Here are some points:
array([-20, -10,  -5, -31, -40, -21,  13,  14, -24, -14, -19,   8,  -4,  -3,
        11,  23,  -2,   1,  42,   2, -23,  17,  11,   5])
array([ -3,  14,   9,   4, -40,  13,   6, -10,  15,   7,  15,   0,   1, -27,
        -1,   7,  37,   4, -39,   5, -26,  12,  -3,   7])
array([ 42,  42, -39, -40, -40,  42,  42, -39,  31, -40, -39,  42,  42, -40,
       -39,  32,  42,  42,  -4, -39,  43, -39, -39, -39])
array([-40,  -9, -15,   6,   2,  -2,  -5,   8,  27,  15, -17,  -2,  -2,  18,
        15, -29,  -2,  -7, -40,  -3,   3, -23, -18,  16])
array([-11, -41,  22,  17, -10, -34, -40,  14, -41,  11,  38, -19, -35,  43,
        41, -28,  -8, -32,  -3,  30,  11,  -7,  36,   9])
array([ 11,   5,  -1,  16,  -5,  33,  -4,  -8, -22,  -6,  10,   6,  26,  -6,
       -18,  -3,  42,  12,   8, -18,  23, -35,   9,  -8])
array([ 21,   3,   6, -22,  19,  15,  -5,  22, -41, -15,   4,   7,   3,   6,
         0,  23,  42,   4,  18,  -6,  21, -39,  21, -19])
array([-26,   9,   9, -30,   8,  -6,   6,  -4,  41, -19, -20,  -6,   8,  -6,
        -6,   0,  -4,  -2,  24, -11, -39,  22,   7, -12])
array([-12,  -4,  -5,  19, -10,  13, -29, -10,  -1, -29,  24,  13, -14,  18,
        28, -31, -40,  -4, -40,   4, -17,  -1,  -5,   8])
array([-23,  14,   2,   4,  16,   5,   9, -19, -13, -12,  13,   6,   3, -33,
        -6, -16,  14,  -8, -40,   4, -32, -14,  -7, -12])
array([-22, -34,  26,  14,  43, -21, -34,  -1, -11,  28,  37, -35, -41,  14,
        -9, -40, -40, -33,  -6,  38, -39,   7,  36,  38])
array([  7,  19,   3, -13, -18, -28,   5,  12,  -3,   4,  -1,  -4,  42, -33,
        -8,  -9, -33,   0,   4,   5, -23,  43,  10,   3])
array([ 14,  14,   2,  14,   7, -19,  12, -39,  -7, -25, -11,  -7,  23,  -8,
         0,  23,  20,   5, -35,  -8,  41,  -5,  13,   0])
array([-40, -41,  41,  43,   0, -40, -40,  24, -11,  19,  43, -39, -40,  19,
        43, -40, -40, -40,  -2,  43, -29,  43,  38,  43])
array([ -3,  11,  -6,  -8, -14,  17,  10,  -6,  25, -27,   4,   4,  26, -40,
       -17,  20,  -4,  12,   0,   5, -12,  43, -26, -10])
array([ 24,  31, -31, -22, -35,  40,  34, -10,  -2,   8, -39,  30, -13,  25,
         4, -14, -19,  36,  42, -12,  15, -39,  24, -36])
array([ 27,  17,   4,  22, -17,  35,  -8,   1, -26,   2,  13,   6,   6, -21,
        -8,   8,  27,  14,   7,  -3, -18,   1,  12,  -6])
array([-13,  -3,  -1, -12,  24, -14,  19, -12, -23, -17,   5,  -3,  25, -28,
        23,  33,  13,  -6,  41,   7,  21, -24, -31,   5])
array([ -4,  17,   9,  -9,  18, -28, -16,  -2,   8,  22,  16,  -3,  -8, -40,
       -22,  17,  42,  -6, -36,  -1, -21,  -3, -18,  -4])
array([ -4,   8,   6, -10,   1,  -1, -18,  -2,  41,   4,  14,   3, -11, -22,
       -19,  -8,  22,   5,  15,  -5,  11,  -6,   5,  -7])
array([  9,  -7,  -9, -35,  23,   3,  15,   7,  -8, -28, -16,  -9,  13, -35,
       -27,  26, -40,   8,  42,  11,   6,  43,  -9,  -5])
array([-13,  18,   6, -21, -19, -32, -18,  -4,  35,  22,  14,  -6, -41, -16,
       -21, -40,   2,  10, -40,   6, -31,  11,  13,  17])
array([  8, -15, -14,  13,  39,   3,  19, -38,  15,  -9,   6,   8, -41,  41,
        24,  -6, -11,  -9,  21, -11,  36, -39,  -3,  18])
array([-23, -41,  22,  43,  43,  42, -26,  25, -21,   5,  43, -41, -39,  43,
        13,   1, -40, -25,  42,  18,  -2,  43,  43,  39])
array([ 42,  42, -39, -28, -25,  42,  41, -39,  21, -40, -39,  42,  42, -40,
       -39,  16,  42,  42, -34, -39,  43, -28, -39, -39])
array([-21, -29,  28,  43, -39,  -3, -37,  32, -41,  16,  37, -23, -41,  43,
        43, -19, -21, -29,   5,  25,   3,  16,   7,  43])
array([-11, -29,  -7,   0,   4,  -6,  -2,  17,  30,   9, -15,  -2, -17,  43,
        38,  22,   8,  -9, -40,   2,  43, -26, -26,  14])
array([  0,   3,   4,  13,  12,  10,  -1,   2, -13,  -8,  16,   2,   3,   2,
       -16,  16,  25,   0,  42, -17,  43, -37,  14, -10])
array([  3, -12,  -6, -29, -12,  -8,  10,   1, -41,   7,  -3,   2,  42, -29,
       -22,  43,  -7,  -3, -40,   4,  15,  29,  -1, -25])
array([ 14,   2,   5,  -4, -40, -13,   5,  -4, -29,  13,  -1,  -1,  35, -36,
        -7,   5,  39,  -1,  21,  -1,  -3,  -8,  29,  -4])
array([ 12,   7,   9, -40,  33, -32, -30,  12,  10,  11,   9, -17,   6, -12,
         3, -29,   5,   2, -40,   3, -20, -30,  10,   3])
array([-36, -15,  39,  14,  -3, -40, -40,  42,   7,  32,  32, -41, -41,  -3,
        14, -30,   4, -36, -40,  36, -38,  -4,  16,  40])
array([ 18,  29, -17, -29, -31,  11,  27, -25,  41, -22, -23,  20,  16, -30,
       -38,  13,   2,  23, -31, -26,   1,  43, -29, -24])
array([ -2,  23,   7,   0,  24,  23,  -8, -11,   6,  -7,  35,   4,  42, -28,
       -19, -29, -30,   5, -28,  -4, -39,  11,  29,   4])
array([ 14,   4,  -6, -22,  24,  16,  15,  -1, -32, -14,  -4,   2,  20,   4,
       -16, -14, -27,   3,  36,  -4, -15,  -2,  29, -10])
array([ -2,   9,   2,   9,  23,  26, -16, -25,  41,  20,  24,  -4,  27,  16,
        15, -40,  -5,   3, -30, -13, -39,  -3,   7,   8])
array([ 25,  42, -39, -29, -40,  37,  42, -35,  41, -28, -39,  42, -13, -40,
       -36,  43,  17,  36, -40, -39,  43, -33, -39, -39])
array([-23,  18,  22, -40, -29, -37, -40,   5, -28,   6,  10,  -5, -11,  11,
       -37, -40,   1,   7, -40,  16, -39,   1,  43,  20])
array([ 25, -16,  -1, -14,  35,  15, -12,  18, -41,  35,   3, -11,  25,   7,
        30, -28, -20,   5, -22,  -3, -12, -21,  -5,  13])
array([-40, -41,  43,  43,  43, -40, -40,  43, -41,  43,  43, -41, -41,  43,
        43, -40, -40, -40, -27,  43, -39,  43,  43,  43])
array([ 20,  -5,  -7,  34,  19,  42,  -3, -28,  -4,   3,  -4,   6, -20,  31,
        -9,  -5,  -7,  -1,  -7,  -3,  23,  -7,   7,   1])
array([-17,  13,   2,  20,  -1,  30,   7,   8,  14, -10,  24,   2,  28,   9,
       -16,  22,  -6,   5,  30,  -8,  23, -11,   8, -20])
array([ 20,   9,  -5,  -3, -40,  23,   1,  -7, -18,   3,   5,   8,  36, -10,
         7, -14,  14,  13,  12,  -7,   8, -24,   5,   3])
array([ -7,  -1,  -1,  -4,   5,  -7,  22,  27,  14,   2,   9,  -1,   8, -40,
        -8,  31, -11,  -3,  25,  11, -12,  43, -28,   0])
array([ 14,  21,  13,   2, -27,  19, -22,   5,   0, -19,  31,  -4,   0, -18,
         1, -18,  28,   3, -33,   8, -39,  15,  28,  -4])
array([ 29,  42, -39, -35, -22,  28,  42, -39,  41, -40, -24,  42,  36, -40,
       -35,   4,  10,  42, -39, -39,  15, -38, -26, -39])
array([  0,   9,   7,  -9,  14, -10,  23,  -1,  41, -14,  21,   4, -13, -36,
       -38, -40, -24,   0,  16,  -5, -30,  43,  -8,  10])
array([ 42,  42, -39, -40, -40,  42,  42, -39,  41, -40, -39,  42,  42, -40,
       -39, -14,  42,  42,   0, -39,  43,   2, -39, -39])
array([ 26,  -6,  -8, -24,  14, -18,   4, -13, -32,   7, -12,  -4,  33,  13,
       -25,   8, -14,  -2,  17,  -2,  -1,  20,  10, -10])
array([-10, -16,  -7,  10,  14, -11,   8,  22, -26, -26, -19,   0,  10,  29,
         1,  17,  -9,   5,  42,  -8,  18,  30,  24, -31])
array([  0, -29,  -7,  10,  17, -38,   0,   3, -41,  -1, -18,  -9,  24, -38,
       -13,  29,   6,   3,  34,   2,  16,  18,  -2,  -7])
array([-19,  11,   4,   1,  23,  -6,   7,   5,  -2, -23,   9,  -9, -35, -40,
       -12,  29, -32,   5,  15,  -6, -21,  29,  22,  -3])
array([ 15,   2,   1,  20,  -4,  42,  -3,   1,  22,  -7,  19,   2,  42,   8,
       -28,  29,  20,  15,  42,  -6,  17, -29,  -4,   0])
array([ 42,  21,   0, -14,  -3,  33,   2, -10,  -2,  -3,  22,   2,  29,  19,
       -32,   3,  11,  10,  13,  -4,   6,   5,  18,  -7])
array([ 42,  42, -39, -40, -18,  42,  42, -39,   1, -40, -39,  42,  42, -40,
       -39,  43,  19,  42,  42, -39,  43, -21, -37, -39])
array([-27, -13,   2,  19,  -9,  15,  -1,   5,  11,  32, -16,   0, -41,  13,
        43,  -5, -40,  -8,  12,   9,  27,  -1, -22,  -6])
array([-40, -41,  43,  24,  -1, -40, -40,  43, -28,  43,  43, -41, -41,  33,
        43, -22, -40, -40, -40,  43, -39,  40,  16,  43])
array([-13,  38,  17, -40, -11, -40, -40,  15, -18,   5,  13,  -2, -41,  -4,
       -39, -40,  18,   7, -40,   6, -39,  -2,  43,  34])
array([-21, -32,  43,  31,   3, -40, -40,  43, -41,  43,  34, -41, -41,  42,
        35,  30,  42, -40, -39,  43, -23,  15,  43,  43])
array([  2,  12,  11, -24, -33, -29,  11,  14, -24, -19,   0,  -1,  11,   8,
         5,  -7,   3,   4, -21,  -6,  -8,  43, -23,   4])
array([ 23,  -1,  -8, -20,  17,  -6,  -5, -10, -31,  17,   1,   7,   5,  15,
        12, -20,  -8,  -3, -20,  -4,   2, -34,  26,  -2])
Then 16 other points, each followed by its number:
array([ 27,   2,  -2, -22, -40,   9,   6, -17, -21,   6,  -8,  -1,   9,  -9,
       -21,  21,  41,  -3,   7,  13,  19, -21,   7,  -2]) 0
array([ 42,  42, -34, -25,   2,  26,  42, -13, -15, -37, -39,  42,  42, -40,
       -39,  35,  42,  41,   4, -38,  42, -39, -39, -39]) 1
array([ -3, -22,  -5,  11,  20,   9,  -2, -11, -41, -27, -13,  11,  -2,  19,
         3,  30, -25,  -1,  42,  -4,  31,  43,  12, -16]) 2
array([-25,  -4,  -4, -17, -38,   5,   5,  32,  -4, -14,   1,  -7, -15,  27,
        21,   8, -40,  -1,  40,   9,  -2,  43,  -3,   1]) 3
array([ 42,   9, -18,   2, -16,  39,  10, -33,   2, -32,   5,  38,  14,  14,
        -5, -10,  27,  17,  42, -32,   3, -23,  -2,  -3]) 4
array([-18,  13,  10,   5,  -6,  22,  -3,  -7,  30, -11,  34,   0,  17, -33,
       -22,  -8,  33,  16, -22, -16, -25,  -1,  17,  -4]) 5
array([  0,   1,  -4, -18,  17,  10,  12,  -9, -13, -21, -21,  -2,  35,   0,
        14,  -5, -40,   3,  29,   2, -22,  43, -10,  -3]) 6
array([-40, -41,  43,   8,  43, -40, -40,  43, -41,  43,  43, -41, -30,  43,
        43, -17,  40, -40, -24,  43, -28, -23,  43,  43]) 7
array([-32, -41,  24,  -1,  43, -38, -32,  35, -38,   6,   5, -18,  11,  15,
         3,  30, -40, -29,  42,  16,  17,  20,  18,   6]) 8
array([ -3,   3, -16, -32,  23,  -1,  25,   6,  37, -35, -29,  16,   7,  -5,
       -17,  27,  -3,  20,  42, -16,  20,  10, -26, -26]) 9
array([  0, -16,   8,  14,  43, -10, -23, -10,  26,   5,   9,  -1, -39,  19,
        11, -40, -40,  -3, -40, -15, -33, -14,  30,   9]) 10
array([-28,  23,  11, -22,  23, -10,  12,  10,  41,   5,  -2,   0,   1, -35,
       -12, -30,  11,  -7,  -4,   0, -19,  41, -13,  -7]) 11
array([  2,  27,  10,  16, -27,  17, -20, -29,  41,   0,  32,  -4,  -5, -22,
         2,  18,  42,   6, -33,  -5, -26,  12,  32,  -5]) 12
array([-31, -26,  29,   3,   5, -40,  -1,  43, -17,   3,  29, -27,   1, -15,
        15,  -8, -27, -22, -23,  26, -13,  33,  -2,  22]) 13
array([ -7,  15,   0,  18,  -6,  28, -13, -26,  33,  10,  11,  -5,  -4, -17,
        31, -40,   1,  -6, -38,   1, -18,  -6,  10,  10]) 14
array([ -1,  13,   5, -19,  21,  -7,   7,  16,  22,   4,  -9,  -2,  -8,  -2,
        -6, -22, -20,  -1,   9,   2, -23,  43,  14,  -3]) 15
Which two of these numbered points are nearest to each point below, ignoring the 2 directions in which the first points spread most? Their numbers follow each, nearest first.
array([-29, -11,   8,   3,  -5, -27,   7,  15,  11,  -8,  11, -11,  -1, -40,
       -35,  -3, -31, -17, -37,  18, -12,  42, -16,  18]) > 13 8
array([-16,  15,   6, -16,  14,  17,   6,  21,  22, -22,  -1,  -1, -10, -23,
       -34, -27,  36,  -3,  33,   4, -16,  22,   1,  22]) > 11 15
array([-15,   7,   7,   9,  11,  19,   8,   4,  18, -18,  35,   4,  -5,  -5,
        -8, -24,  31,   5,   1,   1,   3, -10,   0, -12]) > 5 4
array([-28,  12,   4, -20,  43,   2,  14,   7,  21, -16,  -5,   3,   1, -15,
       -39,   2,   5,  -4,  42,  -1,  -7,  42, -15,   2]) > 11 9
array([-36, -17,   8, -31, -32,   9,  12,   8,  13, -25,   3,  -4, -25,  43,
        10,  18, -40,   3,  35,  -8, -27,  43,  15, -20]) > 3 9
array([ 11,   7,  -3,  29,   0,  23,   5, -22,  15,  -8, -10,  -4, -21,  22,
        30, -32, -11,  -1, -32,  -3, -11,  -1,  13,  17]) > 14 10
array([ 23,  12,  -3,  16,  27,  20,  -8,  -9, -41,  -2,  -2,   2, -11, -18,
       -19,  43,   8,  13,  30,  -5,  23, -12, -10,  -3]) > 1 0
array([ 18,   8,   4, -14, -27, -11,   1, -14,  -5,  -6,  17,   9,  16,  27,
       -22, -27,  11,  15,  15,  -9, -17, -10,  -2,   1]) > 4 0
array([-18, -17, -16,  43, -40,   4,  -5,  -3,  41,  -2,   0,  16, -22,  43,
        43, -33,  -7, -19, -40, -12,  -3,  -1, -39,  -2]) > 14 4
array([ 21,  18, -24, -29,  -5,  -4,  29, -18,  29, -34, -17,  29,  42, -40,
       -14, -19, -24,  25, -30,  -9,   6,  43,  -9,  -5]) > 6 2
array([-32, -22,  19,  -8,  43, -22,  -1,  14,  12,   1,  14, -16,  -1, -30,
         7, -10, -11, -19,  15,  14, -30,  34,  25,  17]) > 11 15
array([  6, -20, -18,  43, -15,  29,  18, -28, -32, -40,  10,  14, -19,  14,
        28,  43, -26,  -3,  13, -15,  43,  43, -14,   1]) > 2 13
array([-40,  10,   6, -19,  25, -11,  18,  -5,  17, -11, -18,   5,  31, -19,
        -4,   1, -33,  -3,  14, -10, -18,  38, -15, -15]) > 6 11
array([-25,  -6,   3, -32,   5, -27,  18,  12,  14, -28, -14, -14,   1, -16,
       -14,  28, -40,   7,  20,  -3, -15,  24, -19, -34]) > 9 8
array([-14,   6,  12, -17,  15, -17,   4,   1,  35, -16,  -7,   2,  25, -38,
       -20, -32,  -4,  -5,  33,  -2,  -7,  43,   8, -20]) > 11 15
array([-32,  25,   6,  11, -11,  17,   0,   3,  22,  -8,  28,   2,  -8,  -9,
        -6, -11,  42,   4, -10,   0, -36, -23,   7,  10]) > 5 12
array([ 13,  30,   2,  20, -37,  15,   2, -24,  16,   5,  28,  -3,  32,  -2,
        -4,  31,  30,   9, -40,   3, -38,  -4,  -8,   8]) > 12 5
array([-25, -41,  43,  31,  38, -36, -40,  43, -41,  43,  34, -41, -31,  43,
        43, -33,  -3, -40, -40,  43, -24,  17,   6,  43]) > 1 7
array([-40, -40,  43,  24, -40, -40, -40,  43, -41,  35,  43, -41, -32,  43,
        43,  19,  -3, -40, -12,  43, -39,   5,  43,  43]) > 0 1
array([ -7,   2,  -2,  22, -25,  30, -21, -10,  12, -22,  15,  15, -20,  31,
        14, -35,   7,   6,   5,  -7, -23, -10, -20,   2]) > 4 14
array([-26, -41,  43,  27,  37, -29, -38,  43, -12,  39,  43, -41,  -6,  43,
        43, -27,  -7, -40,  -8,  42, -27, -28,  34,  33]) > 7 1
array([ -4, -26,  -8,  32, -14,  -2,  23,  21,   0, -25,  11,  -6,  -1, -32,
        -3,  43, -13,   4, -12,  -4,  16,  43, -14,  -4]) > 13 2
array([ -1,  -4,   3,  -9, -11, -40,   1, -16,  31,  -2, -26,  -2,  30, -13,
        -5, -25,  -9,   4,  42,   3, -29,  35,  -4,  12]) > 6 15
array([-14, -30,  31,  14,   6, -29, -22,  22, -40,  32,   2, -35,  11,  43,
        17, -24, -24, -25,  36,  43, -34,  26,  43,  28]) > 6 15
array([-36, -23,  40,  17,  23, -11, -35,  24,  14,  28,  42, -29, -18,  22,
        18,   7,  -5, -27,  -2,  23, -34,  -9,  43,  43]) > 5 12
array([-18, -18,  -4,  -6,  -9, -18,  14,  -4, -15,   1, -14,   3,  29, -10,
         3,  31,   0,   6,  21,   3,  -4,  24, -27, -19]) > 13 8
array([ 19, -13,   1,  -7,  43,  22, -10,  21,  -2,   3, -23,  -1,   4,  -5,
         3,  15, -40,  12,  42,  10,  12,  36,  29, -28]) > 15 2
array([-16,  -5,  -1, -13,  -3,  -1,   0, -20, -21, -16,  -3, -11, -10, -36,
        23,  43, -40,   2, -19,   4,   0,  40,  20,  10]) > 2 13
array([-16,  10,   7,  -3,   9,  26,   1,  10,  16, -11,  18,  -1,  29,  -7,
        -3,   2,  42,  -2,  -8, -19, -17, -39,   7,  -5]) > 5 7
array([-18, -21, -18,  43, -40,  10,  14,  13,  41, -13,  -5,   5, -41,  25,
        43,  20, -22, -13, -38,  -4,  25, -17, -39,   7]) > 14 3
array([-24,  -9,   7, -40, -23,  11,  21,  19,  18, -19,  31,   2,   7,  22,
       -14,  -6, -40,   3,  19,   6, -28,  43, -15,   5]) > 3 6
array([-40, -41,  43, -25, -26, -40, -40,  43, -41,  43,  43, -41, -41,  43,
         6, -40,  13, -40,  -9,  43, -39,  -1,  43,  43]) > 0 7
array([-20,   2,   5, -33,   5, -24,  15,  10,  24, -10,  -5,  -4, -19, -21,
       -13,  26,  -9, -15,   4,   8, -18,  37,   6,   0]) > 9 15
array([ -9, -22, -16,  43, -38,  27,   0,  34,  41, -25, -21,   5, -41,  12,
        41,  35, -40, -10, -37,   0,  28,  43, -39,  14]) > 3 13
array([ -5,   4,   8,  -6, -10, -13,  11,  -8,  34,  -6,   0,  -3,  21, -34,
       -14, -22,  -6,  -1,   1,  -2,  -8,  43, -17,   0]) > 11 15
array([ 42,  42, -39,  34, -40,  42,  42, -39,  41, -40, -39,  42,   4, -27,
       -21,  43,  42,  42,  34, -39,  43, -11, -39, -39]) > 12 14
array([  2,  10,  -1, -38,  43,  -6, -24, -26,  34,  -4,  11,   0, -41,  -3,
         1, -40, -24,   5, -40,  -9, -29, -11,  23,  19]) > 10 15
array([  5,  23,   6,  -3, -14, -29,   6,  36,  41,   1,  -3,   6,  31, -40,
         0,  -4,  39,  -2,   7,  -4,  -9,  41, -31,   2]) > 11 13
array([-19,  -3,   4,   8, -11, -40,  -2,  17, -10,   0,  16, -13, -41, -22,
         1,  -9, -22, -20,   9,  21,   3,  43, -16,  37]) > 13 2
array([-40, -41,  43,  43,  43, -40, -40,  43, -41,  43,  43, -41, -41,  43,
        43,  -7, -21, -40,   1,  43, -28,  -5,  43,  43]) > 1 7
array([-13,   2,  12,  35,  -3,  29,   3,  -6,   1,  -1,  33,   0,  -4, -15,
        -6,   3,  42,  -2,   3,   9, -19, -19,  34,   4]) > 5 12
array([  9,  10,  -7,   5,  36,  40,   3, -21,   3,   5,  17,  16,  24,  -6,
       -22,  22,  16,  13,   3, -12,  20, -31,   5, -25]) > 5 1
array([-40, -41,  43,   6,  36, -40, -40,  43, -40,  43,  36, -41, -19,   7,
        42,  18, -40, -40,  10,  43, -39,  43,  43,  43]) > 8 13
array([  7, -11,   4, -40,  -8, -32,  17,   9,  -1,  43, -15,   0,  41,  33,
       -21,  -4,  24, -10,   5, -11,  12, -39, -28,  10]) > 7 0
array([ 42,  42, -39, -15, -16,  42,  42, -39,  -1, -40, -32,  42,  35, -33,
       -39,  24,  10,  42,  38, -39,  32,  24, -20, -39]) > 2 15
array([ 23,   9,   6,  -7, -25,  10,  -8, -30, -32,   7,  16, -11,  20,  -6,
       -31,  -8,  27,   3, -19,  -2,  31,  -6,  19,  10]) > 0 1
array([-34,  -2,   2, -10,  43,  18,   9,  22,  16, -19, -33,   2,  42,  -7,
       -12,   1,   7,  -7,  42,  -5, -20,  29,  19, -17]) > 11 15
array([  5,  11,   9, -33,  34,  15,   3, -10,  -7, -10,   3,   6,  -9,  34,
       -23, -23,  -4,  -2,  10,   0, -12,  22,   7,  12]) > 15 2
array([ 25,  42, -39,   7, -40,  42,  42, -39,  39, -40, -32,  42, -25, -40,
       -39,  43, -29,  42, -40, -39,  43,  43, -26, -10]) > 2 3
array([ -1, -10,  -8,  11,  43,  38,  -1,   2, -18, -11, -22,  10, -41,  43,
         8, -39, -40,   8, -14,   6,  32,  -8,  24,   6]) > 10 14
array([  5, -14, -10,   5,  19, -36,  -1, -22, -36, -28,   0,   4,  -7,  -6,
        14,  11, -15,  -1,  42,   0,  43,  12,   0,   6]) > 2 13
array([ 10,  -4,   7,  24, -26, -13, -38, -15, -41, -29,  11,  16,   1,  27,
        10, -24,  22,   7,   4, -10,   9, -13,  10,   5]) > 4 1
array([ 11,   6,   2,  -2,  24,  16,   3,   6, -28,  -3,   7,   3, -10,   8,
        -3,   8,  10,   9,  22, -15,  20, -39,   4,   1]) > 1 7
array([-24,   0,  -1, -33,  24,  -7,  -4,   6,   6, -19, -16,   4,   6, -26,
        -6,  18,  -1,   7,  42,  -2,   5,  21, -12, -16]) > 9 11
array([-27,  -5,  -3, -11,   7,  -7,   3,   7,  34, -12, -24,   1,   7, -40,
       -16,  10,  10,  -6,  38,   3, -18,  35,  -6, -13]) > 11 9
array([-30,  18,  16, -40, -40, -40, -18,   0, -41,   5,   6,  -2, -29,  27,
       -39,  13,  19,  -4,  -1,  26, -39,  -6,  38,  10]) > 0 1
array([ -2,  32,   8, -22, -36,  -9, -17,  -7,  11,  12,  12,  -1,  -1, -40,
       -19,   8,  37,  -6, -17,   7,  -7,  -9,   8,   5]) > 0 1
array([ 16,  18,   1,  13, -35,  28,   2,  -4,  25,   0,  19,   5,   8, -36,
         0,  10,  42,   4, -40,  -6, -35,   5,   1, -16]) > 12 5
array([ 33,  24, -14,   3, -12,  42,  34, -25,  23,  -6,  -5,  29,  33, -28,
       -31,  43,  42,  24,  15, -36,  23, -39, -15, -39]) > 5 12
array([  7, -40,  -1,  43,  24,  34,  10,  34,  31, -12,  28, -28,  18,  10,
         9,  43,  -3,  18,  15, -23, -24,  30,  16,   7]) > 5 12
array([  1,   1,  -1,  30,  30,  12, -13, -21,  29, -13,  24,   2, -30,  35,
       -11, -40, -36,   5,  -1, -13, -29,   6,  29,  10]) > 10 4
array([ 37,  42, -38, -40,  18,  10,  23, -39,  41, -27, -39,  38,  37, -28,
       -39, -40,  18,  42, -40, -39, -20,  -8,   1, -38]) > 10 15
array([ -2,  -4, -12,  -1,  10, -28,   8,  -6,   7, -31, -31,   6,   7, -37,
        -9,  35,  -1,  -2,  42,  -9,  27,  15,   0,  -7]) > 8 9
array([ 10,  -6,  -9,  -6,  43,   5,   7,   5, -26,   0,  -9,   0, -41,  43,
        30, -40, -13,   7,  14,   4,  29, -39,  32,   3]) > 10 1
array([-33,   0,  10,  -4,  -5, -40,   9, -29,  16, -27, -22,  -3, -21, -12,
       -32, -37, -13,   6, -40,  -8, -36,  43,   4,  23]) > 2 9
array([ 13,   9,  -5,  14,  32,   9,   9, -28, -28, -17, -10,   8,  16,   1,
       -15,   9,  29,   3,  22,  -2,  32, -11,   2, -26]) > 1 2
array([ 18, -17,   5, -40, -40,  -9, -13,  16, -41,   2,   4,   7, -24,  11,
       -10,  43,   2,   0, -25,  16,  43, -36,  13,  -2]) > 0 1
array([ 24,   9,   4,   8, -40,  17,   2,  -7, -39,  10,  17,  -4,  18, -29,
        -8,  -4,  35,   5,  20,   0,  21, -23, -13, -10]) > 0 1
array([  6,  19,  -2,  -4, -26,  12,  -5, -26,  28, -15,   8,  -3,  13, -40,
       -32, -11,  18,  -3, -13,  -2,   8,   2,  26,   0]) > 5 12
array([-31,  31,  11, -33, -40, -21,   1,  10,   3, -17,  -6,  -5, -11,   7,
       -31, -40,   3,  -2,  29,  -2, -39,  16,  26,  28]) > 3 15
array([ -1, -13,  -2, -25,  12,   2,   2,  -4,   0,   5, -30,  -1,   8, -40,
       -10,  33, -31,  -4,  23,   0,   6,  35,  -4,  -7]) > 8 2
array([-30,   5,  10, -27,  36,  -9,   6,  10,  26, -15, -20,   1, -22,  -7,
       -21,  -1, -20,   3,  40,   4,  -1,  14,   7, -10]) > 9 15
array([ -9,   4,  -3,  -3, -11,   6, -15, -13,  14, -10,   5,   5, -23,  42,
         1, -40, -40,   2, -31,  -2, -11,   7,  -5,   7]) > 10 14
array([-15,  -2, -17,   5,   0,   0, -10,  -6,  38,   3,   3,   7, -41,  40,
        26, -40, -34,   0,   7, -11,  -6,  -7,   7,  23]) > 10 14
array([ -1,   0,  -2,  21, -33,   4,  12,   8,  -2,  -3,  13,   2,   1, -23,
         8,  35,  -8,   6, -13,   5,  17,  -8,  -7,  -2]) > 13 1
array([ 24,  12,   6,  -6,  36,  -7,  14, -14,   1,   8,   4,  -4,  14,   4,
       -10,  43,  42,  -7,  19,   1,  21, -39, -19, -28]) > 7 1
array([-14, -10,  -1,   4,  13, -13,  14,  37, -15,  28, -26,  11, -21,  39,
        23,  40, -35, -12,  18,  17,  11,  -7, -19,  -6]) > 9 1
array([ -9,   7,  -7,  37,   3,  22,  -3, -12,  41, -10,   6,   2, -37,   8,
        14, -40,  -7,   1, -12, -11,  12, -14,  -4,  15]) > 14 10
array([-40, -33,  43,  15,  35, -32, -37,  43,  26,  16,  28, -41, -27,  12,
        20, -17, -40, -40,  42,  43, -34,  43,  25,  43]) > 9 11
array([  0,  17,   5,   0,  23,  10,   0, -12,  39,  -5,  10,   0,   8, -15,
        12,  -5,  37,   6,  -9,   1, -22,   3,  16,   1]) > 5 12
array([ -8,   0,  10,  19,  27,  10, -16,  -8,  29,  16,  29,   1,   3, -13,
       -12, -40, -27,  16, -35,  -4, -34,  -2,  14,   3]) > 10 14
array([-20,  -3,  -8,  22, -25,  10,  10,  18,  21,  17, -30,   0, -23,   9,
        43,  -6, -10,  -9, -37,   1,  -9, -28, -39,  -2]) > 14 1
array([ 10, -19,  -7,  36,  43,  10, -34, -36,   4, -26, -30, -12,  34, -15,
         7, -39, -40, -11,  28,  -8,   7, -39,  25, -13]) > 10 14
array([-40, -38,  43,  12,  43, -23, -17,  43, -41,  43,  43, -41, -41,  43,
        36, -40, -40, -40, -19,  43, -39,  43,  43,  43]) > 15 11
array([  7,  -1,  -5,  12, -18,  -1,  -8, -37,  12,  -7,   3,   6, -23,  37,
        25,  -1,  12,  -8, -15, -15, -17,  -3, -17,  11]) > 4 14
array([ -5,   6,  -1, -40, -40, -26, -16,  10, -39,   3,   0,   2,  -7,  16,
       -24, -40,  12,  -5,  -5,  10,   4, -21,  24,   5]) > 0 1
array([ 42,  33, -24,   5, -36,  42,  33, -26,  38, -25, -13,  40,  33, -20,
       -39,   5,  36,  40,  23, -39,   2, -25, -17, -39]) > 4 5
array([ -2,  -7,   0,  -2,  17,  42,   2,   0, -13, -13,  10,   3,  -7,   1,
       -32,  34,  42,   0,  41, -14,  11, -12,  -9, -25]) > 5 1
array([-40, -17,  27,   3, -25, -37, -12,  25, -41,  40,  35, -26, -41,  16,
        23, -21,  30, -37, -23,  36, -19,  -3,  37,  18]) > 0 7
array([-10,  -5,  -4, -19,  22, -30,  13,  12,  12, -23,  -4,   3,   6, -40,
        -5,  16,   1,  -2,  31,   1,  22,  37, -12, -15]) > 9 11
array([-24,   1,  -1,   1,  13,   3,   9,   2,  23, -19,  -1,   8, -18, -40,
        -4,  20, -40, -11,  10,   0,  -4,  41, -12,  -3]) > 9 11
array([ 12, -11,  -3, -22,  43,  -5,   0,  11, -27, -12,  -6,  -2, -11,  -3,
         1, -18,   2,  -2,  23,  -6,  31, -39,   0,  10]) > 1 7
array([  6, -17, -11,  -5,  -4, -14,  -4,  19, -32,   6,   1,  -9,  42, -17,
       -34,  43, -24,  -7,  12,   2,  27,  31, -18, -13]) > 8 13
array([  8,   8,  -3,  36,  29,   0,   5, -28,  34, -30,  11,   3,  -7, -38,
       -33, -40,  -6,   2,   3, -11, -13,  43, -25,  32]) > 11 15
